Each row is where one point has got to under a steady rotation. How many steps took it there?
The counts run from 0 to 447.
[179 119 134 164 121 118 107 162  68 163 130 158 139 150 117 139  73 130
 162 157 135 150 148 145 123  97 148 148 156 155 136  81  91 143 101 114
 138 129 102 169  87 138 135 133 129 165  95  97 138 156 159 161 132 115] => 390
[175 102 146 151 141 113 135 154  88 165 124 147 157 130 134 177  81 153
 132 164 165 138 123 139 136 106 169 139 148 158 121  55 107 138  90 117
 147 141 131 130  97 135 106 114 116 170  90 129 141 135 147 158 130  95] => 382
[161 147 139 182 133 128 133 154  77 134 113 171 123 158 149 129 103 117
 144 145 159 131 146 153 121 111 152 136 173 160 129  36 104 156  80 141
 131 106 147 158 122 119 117 128 149 141 119 103 152  90 153 127 139 128] => 169
[160 141 108 179 142 106 132 150 113 152 142 181 104 117 115 132  96 123
 124 155 162 113 117 150 113  95 131 139 142 160 153  89 136 141  80  99
 181 131 101 174  74  92 131 116 116 152 125 143 169 128 118 134 143  84] => 11
[152 122 157 189 139 146 136 136 100 106 119 157 135 144 125 116  72 121
 128 141 140  99 122 166 120 131 132 145 162 131 167  53 142 157 100 125
 181  63 114 169 108 113 133 114 117 126 107 135 140 112 110 123 162 122] => 149
[156 105 127 157 134 134 108 144  86 146 113 183 134 129 123 123  92 145
 150 201 161 127 147 123 112 145 132 117 150 149 118  44 121 156  52 128
 134 135 113 143 137 119 123 128 113 136  97 100 136 144 142 145 129 103] => 276
[157 127 133 156 104 101 153 124  97 163 126 167 110 140 145 189 103 139
 143 142 183 166 132 123 109  80 161 133 148 157 105  89 106 161  87  91
 149 165 131 151  98 106 130 141 133 163 118 109 161 114 130 118 130 106] => 200
[176 141  99 170 117 105 121 154 106 143 135 187 112 124 117 128  96 121
 130 152 159 118 128 161 127  84 139 145 145 153 164  98 119 164 101  93
 184 120  90 161  72  97 138 125 114 150 117 131 168 128 114 121 140  94] => 8
[137 110 152 167 114 143 141 106 119 107 119 178 136 132 128 177  97 128
 134 145 186 121 105 132 104 121 143 136 156 108 148  84 136 165  75 140
 198  95 120 140 122  96 133 125 106  99 108 114 160 120  96  99 162 123] => 443
[165 108 165 148 113 145 148 139 101 136 111 156 150 147 115 158  93 136
 132 144 196 123 167 100  81 115 146 141 134 106 105  93 101 144  69 111
 176 142 116 107 101 140 138 124 109 144  92  97 162 106 106 113 145 109] => 80
[172 111 155 149 105 129 115 128  70 151 109 152 121 137 122 159  97 133
 167 183 161 151 157  92  97 119 130 120 154 157 115  96 122 160  82 112
 166 176 113 128 103 133 152 145 117 177 100 104 142 151 133 127 119 108] => 96
[173 114 159 166 127 127 124 137  99 161  95 138 134 114 111 171 106 141
 131 171 160 133 154  91  96 105 148 125 164 150 138  87 108 127  79 118
 193 147 125 115 110 131 122 130 108 175 107  98 177 110 129 152 121 118] => 89
[149 131 115 181 147 114 141 147 111 153 141 174  99 116 114 137  93 125
 128 158 168 125 112 155 109  97 129 126 135 167 149  81 149 142  76  99
 177 134 106 176  92  90 125 116 113 150 115 147 163 141 122 131 142  84] => 13
[175 114 159 148 114 116 122 108  93 125 123 159 132  95 144 173 102 135
 140 180 163 106 127 136 127 124 136 138 164 145 150  99 155 164 111  90
 200 120 102 140  85 113 146 121  91 161 100 154 130 133 102 124 136  92] => 121
[142  97 181 189 127 158 120 133  88 130 114 116 138 194 138 150  67 126
 126 142 139 149 131 126 122 114 143 114 155 170 136  48 119 181 108 134
 155 130 134 133 105 129 148 121 139 159 105 142 147 141 131 107 151 120] => 355
[137 104 165 184 126 163 129 139 100 147 118 150 130 171 117 139  67 136
 138 136 153 138 159  90  89 124 137 134 138 119 121  71  84 134  66 141
 154 116 118 150 119 129 146 135 132 139 110  72 179 116 124 132 147 138] => 70
[163 120 132 156 125 134 161 132  85 128 112 177 105  97 116 116  91 138
 145 160 180 132 155 137  73 105 133 119 148 126 136  81 149 166  71  80
 173 116  95 148 122 136 121 125  93 130 106 106 136 128  97 109 133 116] => 297
[161 138 129 176 119 134 122 142  83 146 168 172  97 120 170 173  94 114
 148 144 170 143 111 153 146 115 131 142 136 159 136  83 128 135  84 117
 139 106 111 190 101  89 134 133 129 141 110 132 155 134 143 120 154 102] => 24
[156 112 155 164 110 137 116 120  75 104 135 175 125 149 161 133  66 130
 157 162 141 110 119 147 150 151 126 149 151 134 136  63 138 182 103 124
 145  90 102 175  98 112 162 138 123 136 108 135 115 138 119 109 153 113] => 141
[175 106 124 157 140 112 149 158  87 135 137 180 110 116 131 127  56 147
 143 139 167 127 103 143 130  96 145 135 119 131 150  75 138 173  95 137
 170 132 100 132  66 128 126 126 110 161 124 126 161 158 110 113 139 107] => 0
[153 114 168 179 112 135 144 101  90 117 123 150  88 119 170 161  73 133
 131 124 148 140 130 120 127 105 143 136 150 133 149  88 135 173 118 109
 184  82 110 155  99 118 150 140 123 155 136 114 172 111  94  94 145 142] => 325
[133 113 141 182 127 160 129 118  98 129 166 171 114 162 149 145  73 121
 129 125 171 137 135 152 102 122 128 137 136 130 118  84 126 153  84  97
 131  97  95 186  98 104 157 110 130 112 109 125 149 142  98  98 175 108] => 37
[156 108 151 169 117 124 118 118  89 108 133 176 127 143 167 130  65 138
 144 159 129 102 117 145 159 150 134 157 151 128 139  58 127 177 105 122
 155  79 107 176  95 114 154 136 124 136 117 132 131 123 111 121 149 115] => 143
[163  93 126 153 139 133 112 136  78 147 119 179 131 115 141 131  85 156
 141 198 161 132 142 123 119 142 146 119 156 144 119  42 124 165  62 127
 132 126 113 138 131 131 117 123 110 136 110  93 135 148 133 140 127 110] => 278
[173 142 162 168 109 127 114 126  85 127 127 160 121 110 142 169 105 113
 165 179 155  99 119 131 139 140 116 149 157 154 152  96 148 134  92 113
 192 115 110 175  93  95 147 140 109 163  90 151 134 116 136 136 136  98] => 126
[142 125 160 182 128 147 113 110  84 117 142 182 112 134 127 154  90 112
 162 133 154 141 128 143  88 115 130 143 178 122 156 101 134 150  80 153
 172  93 106 181 112 114 157 131 129 117 131  91 157 148 115 116 160 144] => 431
[177 107 120 159 138 118 149 161  86 135 137 177 108 114 133 132  59 144
 145 135 169 126 103 145 130  95 144 135 120 133 158  82 145 172  98 135
 172 123  97 134  73 128 122 124 107 154 114 129 159 158 110 113 142 109] => 1
[155  97 166 162 107 167 112 123  84 141 125 147 140 158 161 186  91 132
 131 148 171 166 152 117 121 120 160 128 159 133 116  59  84 153  85 127
 136 103 125 130 138 125 129 130 129 122  96  85 159 118 130 116 148 140] => 63
[173 126 131 152 126  99 141 135  97 148 145 191 139 106 115 160  87 137
 158 144 165 116 133 149 105 102 147 173 153 114 138 105 110 119  89  94
 173 107  91 186  80 121 132 128 110 143 105 103 147 125 121 152 138 106] => 406
[143 109 145 153 111 116 125  94  85 133 146 196 110 113 149 190  85 138
 175 164 157 154 105 135 125 122 144 143 162 132 129  85 128 147  81 127
 156 113 110 193 125  99 140 145 118 126 116  97 140 151 133 136 139 129] => 423
[141 129 140 173 138 118 139 127 109 115 115 184 143 162 137 125 102 133
 115 166 161  90 137 167 110 139 141 143 168 143 120  39 127 171  78 102
 149 113 127 160 106 108 134 109 131 130 122 144 126  91 111 120 149  97] => 156
[152 128 147 154 140 112 123 104  80 140 150 194 124 107 134 186 119 120
 158 166 178 138 133 158  79 108 143 144 191 144 124  96 143 135  77 110
 152 140 113 180 105 116 138 119 120 134 123 119 132 146 123 138 141 112] => 417
[171 134 120 163 124 123 115 133  82 144 166 181 105 111 174 180 109 118
 133 153 185 143 119 163 139 104 144 134 154 166 135  87 135 155  92 102
 139 118 111 166  96  94 129 119 120 135 114 141 148 138 126 112 149  95] => 21
[140 104 143 156 117 114 120  94  86 135 146 189 111 110 155 189  83 144
 167 163 152 155 104 134 129 125 149 145 169 132 136  85 125 153  87 132
 159 105 112 191 125 100 139 144 118 127 122  90 146 152 131 137 137 133] => 424
[159 105 171 170 118 140 147 157 104 132 124 142 155 188 134 142  51 135
 131 124 159 109 126 121 141 124 147 155 110 123 122  62  97 156  97 132
 159 120 120 137  77 125 143 127 130 160  92 137 155 114 122 118 155 101] => 363
[171 124 155 172 129 121 118 126  90 132 123 161 118 117 118 128  79 133
 146 159 139  99 152 109 100 120 116 147 149 135 145 117 135 149  96 106
 194 135  87 153  57 132 170 134 107 183 124 123 157 141 104 132 136 101] => 112
[145 122 149 168  95 142 127 108 119 109 113 176 140 144 125 178 110 123
 135 155 182 126 115 137 112 115 145 139 169 116 151  86 125 169  78 131
 200  99 122 141 131  86 138 130 111  95 108 106 161 110  99 100 156 125] => 445
[162 107 173 168 125 139 136 146  94 128 127 143 156 190 148 147  62 131
 126 124 161 110 133 123 136 123 147 151 125 131 114  61  98 169 101 137
 146 130 126 130  68 134 152 124 136 163 105 138 151 116 120 112 158 105] => 361
[192 115 135 153 134 147 124 156  56 132 126 176 122  96 150 127  82 140
 157 160 179 130 150 133 117 127 141 139 151 119 135  63 125 154  70 144
 138  99 110 124 120 149 118 128 105 136 102  87 140 138 132 122 135 130] => 283
[161  96 127 157 135 132 108 138  82 146 116 181 133 122 132 127  84 151
 146 202 157 131 144 121 117 145 141 119 153 149 118  43 124 163  58 127
 133 136 114 141 135 125 120 129 112 135 102  99 133 148 138 142 123 108] => 277
